128 stands for zero in the data rows.
Here are some points:
[164 156 199 169 155 117 103  76  87 116  91 223 196 133 124 162 110 143
 129  82 104  86  90 178 102  93 127 193]
[169 138 142 133 119 134 127 119 109 113 108 151 140 118 128 139 136 138
 127 121 102 115 118 143 131 140 130 131]
[155 146 108 139 148 137 136 149 138 117 103 130 131 161  98  78 133  91
 120 145 119 152 145 149 149 148 134  97]
[ 88 110 126 115 127 131 132 107 135 153 163 115 123 105 171 177 115 160
 137 119 160 128 120 115 110  98 120 158]
[ 99 117 131 111  98 137 136 127 143 126 154 109 113 127 150 142 121 139
 131 120 126 120 134 115 136 135 116 115]
[165 150 185 163 178 128 110  86 100 122  76 202 189 158 108 120 114 110
 146 111 115 114 102 191 121  84 143 178]
[102 145 154 164 202 120 107  73 115 148 112 186 184 138 125 142  95 128
 146 112 154 125 118 187 110  45 141 186]
[212 165 175 160 125 114 101 135  80  84  66 195 174 147  70 112 128 113
 114 113  67 103 110 164 149 155 132 127]
[ 56 111 147 143 184 117 121  81 138 182 136 151 173 140 149 148 100 142
 149 108 182 144 103 152 101  37 127 166]
[149 149  87 142 152 122 132 158 131 118  93 129 126 157  72  62 133  93
 112 149 118 155 151 149 159 154 138  70]
[119 120 103 113 136 142 144 125 146 147 138 100 115 124 151 141 120 143
 142 141 143 141 131 122 133 126 127 116]
[122  79 181  82  17 129 131 102 130 127 201  89 105  57 204 240 131 202
 155  82 121  53  83  59  96 123 102 180]
[ 72  85 119  83  87 129 133 124 144 160 194  69 104  86 193 177 130 170
 145 120 159 114 124  78 112 100  99 133]
[114 132 177 153 152 105 108  79 102 130 120 183 178 119 117 172  96 149
 145  89 127  93  92 158 107  85 136 186]
[134 126 123 126 114 134 134 134 129 115 144 117 118 116 128 136 130 128
 127 123 123 125 134 125 130 140 133 129]
[ 47  79 101 101 132 141 143 128 160 181 172  69 103 141 174 121 131 131
 141 145 207 165 152  96 109  94 123 124]
[ 62 106 149 122 151 128 141  75 144 177 165 136 141 122 163 183 102 155
 155 111 183 124 106 128  93  63 130 178]
[161 166  50 134 156 138 144 192 137 107  88 106  96 164  79  32 155  73
  99 181  97 183 180 146 171 187 139  38]
[ 41  78 163  92 126 133 132  70 150 184 193 112 136 116 183 181 118 153
 160 113 198 124 112 118  91  51 125 185]
[ 69 115 103 128 163 116 124 121 138 153 152 112 138 143 123 121 110 116
 136 128 178 154 139 139 134  86 133 123]
[126 150 170 157 221 118 110  67 108 147  87 208 196 159 129 117 110 110
 134 112 151 126 111 199 105  55 134 172]
[101 110  68 108  85 138 150 178 164 134 175  47  67 113 149 131 139 132
 119 157 154 161 158  69 139 161 120  99]
[125 143 128 156 171 116 114 118 115 128  94 163 162 149 103 105 118 117
 123 119 131 140 122 165 133 107 130 125]
[198 175 166 171 153 126 105 112  87  81  73 198 173 138  63 114 125 109
 124 118  78 103 110 194 141 139 157 151]
[ 87 118 106 127 166 138 134 124 148 153 135 115 135 154 133  94 122 104
 131 142 168 161 147 142 131  95 126 116]
[ 96 112 102 106 109 118 138 151 147 140 168  83 100 126 125 127 130 124
 122 134 156 145 145  97 134 136 123 105]
[ 34  57  70  84  91 156 155 136 182 172 220  13  64  94 209 164 130 168
 151 149 200 156 154  53 117 121 119 114]
[  0  69  99  96 162 132 148  89 180 216 214  74 123 128 214 154 111 149
 151 129 248 169 141 100  94  34 102 141]
[ 37  90 133 105 140 115 124  99 145 178 175 106 144 120 180 157 116 150
 148 117 189 142 119 113 104  59 113 157]
[ 89 107 135 120 132 125 128 131 137 147 153 111 129 153 141 136 117 119
 131 127 170 152 132 112 125 111 116 139]
[185 145 161 134 122 131 125 130 117 114  96 149 134 132 123 131 125 130
 129 121  85 103 110 127 129 145 127 135]
[ 22 118 138 150 233 100 107  71 125 191 129 170 189 170 147 113  95 115
 143 115 216 162 127 175  97  11 119 166]
[173 150 137 121 111 130 127 134 118 104 108 144 122 119 119 130 138 130
 119 129  90 115 124 133 140 166 127 117]
[119 110 110 103 101 139 146 137 148 140 156  82  89  99 155 143 149 139
 136 142 132 137 134  96 123 145 134 126]
[183 123 155 113  26 130 125 150 105  90 149 106  88  69 149 208 137 184
 117 104  72  63 106  64 118 191 115 148]
[126 136 100 131 127 120 115 155 119 114 116 121 109 131 122 111 136 123
 109 136 127 140 151 115 132 156 122 103]
[164 149 137 143 133 133 125 129 114 105 111 156 145 135 116 121 119 122
 125 119 112 118 122 146 140 133 121 129]
[245 175 181 170 121 132 102 138  73  52  56 200 164 140  84 113 136 112
 117 114  40  89 112 171 145 177 143 152]
[219 175 184 166 135 121 114 105  87  88  71 210 172 135  78 142 122 118
 127 102  61  90  96 179 132 137 149 162]
Then 24 other points, each followed by its number:
[ 62  85  91  95 116 148 148 126 170 175 175  70  95 118 178 130 142 135
 142 146 193 164 146  98 121 103 118 112] 0
[ 82 114 125 131 155 123 124 107 138 153 137 122 147 130 144 138 109 138
 143 120 159 138 121 132 123  83 122 139] 1
[ 87  90 173 111  91 123 125  94 116 154 170 123 138 103 171 198 116 174
 142  95 158  95 102 101 100  93 109 176] 2
[150 142  64 107  94 143 147 190 160 107 133  74  67 131 121  67 160  96
  99 173 123 162 170  96 157 193 111  51] 3
[155 126  91 117  74 125 133 178 128 104 142  89  83 104 120 133 151 144
 106 135 106 123 147  83 139 196 124  93] 4
[ 37 114  87 112 202 129 146 106 163 194 152 108 139 159 148  88 121  98
 145 155 201 188 154 154 124  53 126 107] 5
[119 108 172 111  81 121 124 101 115 134 158 132 123  91 164 200 120 173
 130  97 122  78 103  95  99 123 110 167] 6
[ 52  96 147  94 141 121 136  67 159 193 175 129 135 106 187 179 119 159
 154 121 189 123 109 114  83  43 114 166] 7
[ 94 110 103 121 147 128 136 123 156 159 140 100 139 143 155 125 120 126
 137 130 177 158 126 123 137  98 122 114] 8
[109 122 178 147 164 124 117  59 119 147 122 177 173 128 152 162 107 143
 146 105 149 101  97 159  92  60 135 190] 9
[198 160  78 126  81 142 136 196 139  77 111 100  70 128  97  73 163  97
  87 164  74 137 162 102 169 226 121  60] 10
[118 113 165 118 100 120 127  98 125 139 150 132 135 103 157 184 117 165
 143 105 123  95  97 111 108 105 121 168] 11
[ 98 119  15 111 146 146 155 198 174 133 148  39  69 162 101  31 153  72
 108 190 161 205 208 121 179 176 138  21] 12
[180 166 113 148 121 125 126 154 116  95 102 147 127 130 110 117 133 123
 104 127 102 124 140 138 148 168 120 108] 13
[173 148 149 132 111 132 126 129 110 103 110 157 131 119 116 134 138 131
 126 124  89 107 120 138 124 151 134 134] 14
[174 169 123 164 155 116 117 148 107 101  73 174 143 153  78  86 133 101
 103 128  98 131 134 155 141 159 133 105] 15
[113  97  82  85  50 133 145 177 160 130 179  47  58 101 162 140 142 148
 107 148 141 141 153  48 148 191 102  77] 16
[156 115 173 112  57 137 138 113 111 115 153 130 108  80 150 204 139 169
 139 105  89  76  95  97 102 148 138 178] 17
[102 132 135 150 183 117 128 102 130 151 115 146 157 151 124 128 100 121
 135 125 143 143 116 147 117  87 142 150] 18
[119 133 134 130 126 110 124 137 121 123 134 130 130 133 106 119 134 120
 120 125 119 134 129 124 127 129 128 126] 19
[182 148 195 159 113 126 113 102  92  98  91 193 162 127 112 168 115 155
 133  96  83  82  96 151 113 141 132 176] 20
[ 84 121 135 135 187 119 129  97 138 171 123 152 160 149 141 132 100 125
 143 123 169 139 122 143 113  62 124 142] 21
[137 124 135 144 142 136 124 130 117 128 105 141 139 153 119 107 131 112
 121 132 139 139 136 138 124 128 131 132] 22
[116  90 105  95  37 132 137 152 141 116 195  55  70  59 163 203 132 191
 135 114 119  92 119  56 121 178 124 130] 23
Which of these numbered points is nearest to each point below, ignoring the 3 directions in which the first points spread most? Its number follows each.
[ 11  76  73  89 152 129 146 135 181 197 188  46  99 145 187 106 128 123
 135 155 228 197 158  89 129  83 108  91] > 16
[137 140 110 130 126 130 133 144 130 124 130 126 127 128 137 130 126 133
 114 126 135 134 137 127 138 138 113 116] > 13
[115 134  45 120 128 133 142 195 150 124 130  67  78 148 106  58 150  96
 102 168 137 183 181 104 159 182 127  42] > 15
[108 135 121 129 149 112 124 140 128 131 125 128 134 147 102  98 129 103
 119 138 134 151 136 137 132 118 131 115] > 19
[109 133 173 129 132 124 116  81 127 147 134 173 158 136 150 144 118 129
 127 107 151 109 104 144 108  75 106 164] > 3
[101 154 150 158 222 110 115  91 113 153  76 214 186 187  97  74 112  87
 114 126 156 153 139 192 118  68 119 130] > 6
[ 61  89 109 105 114 128 134 130 141 164 177  77 112 128 158 149 125 141
 135 130 181 147 140 101 125 104 116 124] > 2
[183 142 175 141  99 120 116 117 101  92 106 163 144 118 103 150 127 139
 126 107  73  79  97 134 128 152 131 155] > 11
[187 141 201 147  94 123 102  99  90  93 104 188 164 104 126 184 115 158
 136  86  89  61  80 134 109 131 125 186] > 15
[221 151 102 119  56 144 149 193 117  72 118  94  67 103  93 114 167 123
 110 154  41 116 142  95 154 237 149  96] > 17
[152 136 127 125  88 115 125 156 115 103 133 120 109 116 105 136 137 133
 112 125  92 113 126 111 133 166 128 123] > 19
[115 158 120 164 214 107 121 116 124 139  89 172 164 171  79  84  95  91
 126 133 141 155 133 178 134  97 143 120] > 18
[254 155 166 161  73 127 109 149  65  58  78 176 132  88  94 164 143 154
 113  96  41  61  97 118 125 202 136 158] > 4
[190 149 170 154 103 114 103 129  80  86 100 180 141  98 118 169 126 157
 112  96  81  78 104 131 115 158 123 165] > 4
[118 120 123 119 113 124 123 129 122 134 148 111 127 106 151 170 114 160
 135 112 133 118 119 112 128 119 121 133] > 1
[147 125 149 123 113 136 132 123 126 131 126 130 127 116 151 160 120 149
 135 117 110 105 109 106 118 130 120 141] > 21
[143 119 175 147 101 129 118  91 107 120 135 163 153  96 146 191 116 175
 141  90 120  82  96 131 104 114 125 188] > 20
[136 110 116  92  75 149 145 140 144 132 160  88  90 103 158 155 143 150
 131 136 125 122 131  93 134 154 120 119] > 0
[123 117 104 111 109 139 147 151 142 134 154  85  91 116 134 129 142 123
 127 151 122 143 139 103 126 151 140 112] > 17
[112 133  80 129 148 143 146 148 165 138 134  90 100 146 126  87 128 101
 125 156 157 171 150 121 141 136 125 102] > 9
[172 174 121 159 168 122 121 152 104 100  75 176 144 166  64  60 139  82
  97 145  97 149 152 171 147 155 138  98] > 6
[212 192 178 167 185 116 113 100  95 104  40 233 178 161  76  93 126  95
 115 119  74 111 108 195 127 132 142 148] > 7
[203 160 160 155 116 121 106 140  82  88  80 177 155 141  83 120 128 120
 113 112  73 105 119 150 144 165 130 135] > 2
[106 105 113  98  81 137 149 133 147 146 176  89  86  99 160 166 135 154
 126 135 147 126 132  86 119 139 121 128] > 14
[ 49  95 135 115 153 131 133  87 147 173 169 119 144 134 163 140 108 129
 147 116 196 136 127 139 118  61 123 145] > 12
[144 143  96 126 143 137 137 155 139 121 112 115 114 152 106  84 142  94
 118 154 120 161 155 136 148 149 137  92] > 14
[170 106 163 104  43 140 136 115 111 110 151 122 109  67 169 207 142 186
 138 102  98  74  91  88 111 162 124 164] > 0
[236 165 148 160  72 136 114 150  89  56  86 163 125  99  94 152 140 148
 115 109  43  78 116 129 142 205 137 140] > 4
[ 83 109 124 116 160 132 137 103 145 170 143 119 139 139 150 126 127 131
 141 138 173 155 126 136 121  86 128 129] > 0
[160 129 146 121  41 136 126 146 105  85 150 119  96  72 134 178 145 169
 122 102  77  79 109  94 120 182 123 139] > 4
[ 88 105 164 121 136 130 123  75 127 154 155 151 161 124 153 160 109 142
 153  99 166 109 109 145 112  66 123 164] > 12
[129 111 143 103  84 136 135 125 129 125 159 104 102 106 142 160 142 139
 135 125 124 110 123 102 122 143 134 149] > 17
[160 106 175 128  51 138 123 101 108 104 157 132 126  63 172 226 125 200
 140  85 102  60  92  92  97 145 123 191] > 20
[124 141 114 131 184 124 132 114 135 141 113 135 151 147 115 110 116 100
 134 137 141 149 129 163 136  98 140 123] > 5
[104  96  43  99  73 151 146 183 156 117 183  28  46  89 139 125 159 140
 128 162 147 156 172  75 149 186 140  83] > 23
[140 129 150 129 142 129 134  91 119 139 110 168 149 120 134 145 128 141
 136 119 123 112 108 149 116 110 128 138] > 7
[125 155 113 151 192 125 129 127 126 134  90 160 145 167  86  77 126  89
 125 148 129 166 142 175 129 110 147 119] > 17
[137 143 148 137 154 118 128 123 123 140  99 156 146 149 116 120 122 114
 126 125 127 131 122 138 125 113 124 129] > 21
[142 138 135 135 122 130 137 117 126 125 126 137 127 122 120 156 119 137
 130 125 117 116 118 129 122 134 137 145] > 18
[184 179 202 189 207 104  91 102  75  95  32 245 217 187  34  73 111  72
 122 114  83 122 101 216 132 103 158 163] > 19
[151 131 126 130 123 140 127 144 128 111 108 131 122 148 113  93 145 109
 120 142 115 137 148 133 140 156 130 111] > 22
[ 81 113 129 133 160 121 121 104 138 159 141 130 155 132 152 146 103 131
 144 109 179 138 116 132 119  73 119 149] > 1
[ 93 102 153 119 124 118 119 118 126 136 146 116 136 129 124 139 127 128
 140 121 147 129 119 117 121 106 137 154] > 19
[ 28  96 147 105 209 129 134  59 156 214 153 141 187 169 183 134 103 119
 163 123 229 166 119 163 114   2 111 152] > 5
[104 101 113 107  77 123 132 143 135 134 169  88  89  96 155 159 135 162
 122 121 144 119 126  79 117 147 114 123] > 4
[173 167 137 139 170 125 128 118 123 118  82 167 140 147 112  91 134 100
 113 139 101 133 130 162 135 137 137 124] > 7
[ 92 119 194 135 162 107 106  63 110 161 118 186 197 148 133 151 106 134
 147  92 158 113  95 166 110  42 118 177] > 2
[105 116  81 105  83 134 139 168 154 123 181  60  72 107 150 128 144 126
 116 148 142 149 150  80 138 154 111 101] > 10
[158 140 177 141 127 125 130  90 115 123 121 181 149 116 126 180 112 148
 139 105 114  94  94 142 104 115 132 184] > 17
[105 127 151 142 169 127 122  90 126 148 126 160 171 153 120 116 111 114
 138 116 159 127 121 170 124  78 131 141] > 12
[115 119 133 119 129 118 124 130 125 141 127 126 145 139 125 117 128 116
 126 125 139 142 126 130 139 110 119 116] > 2
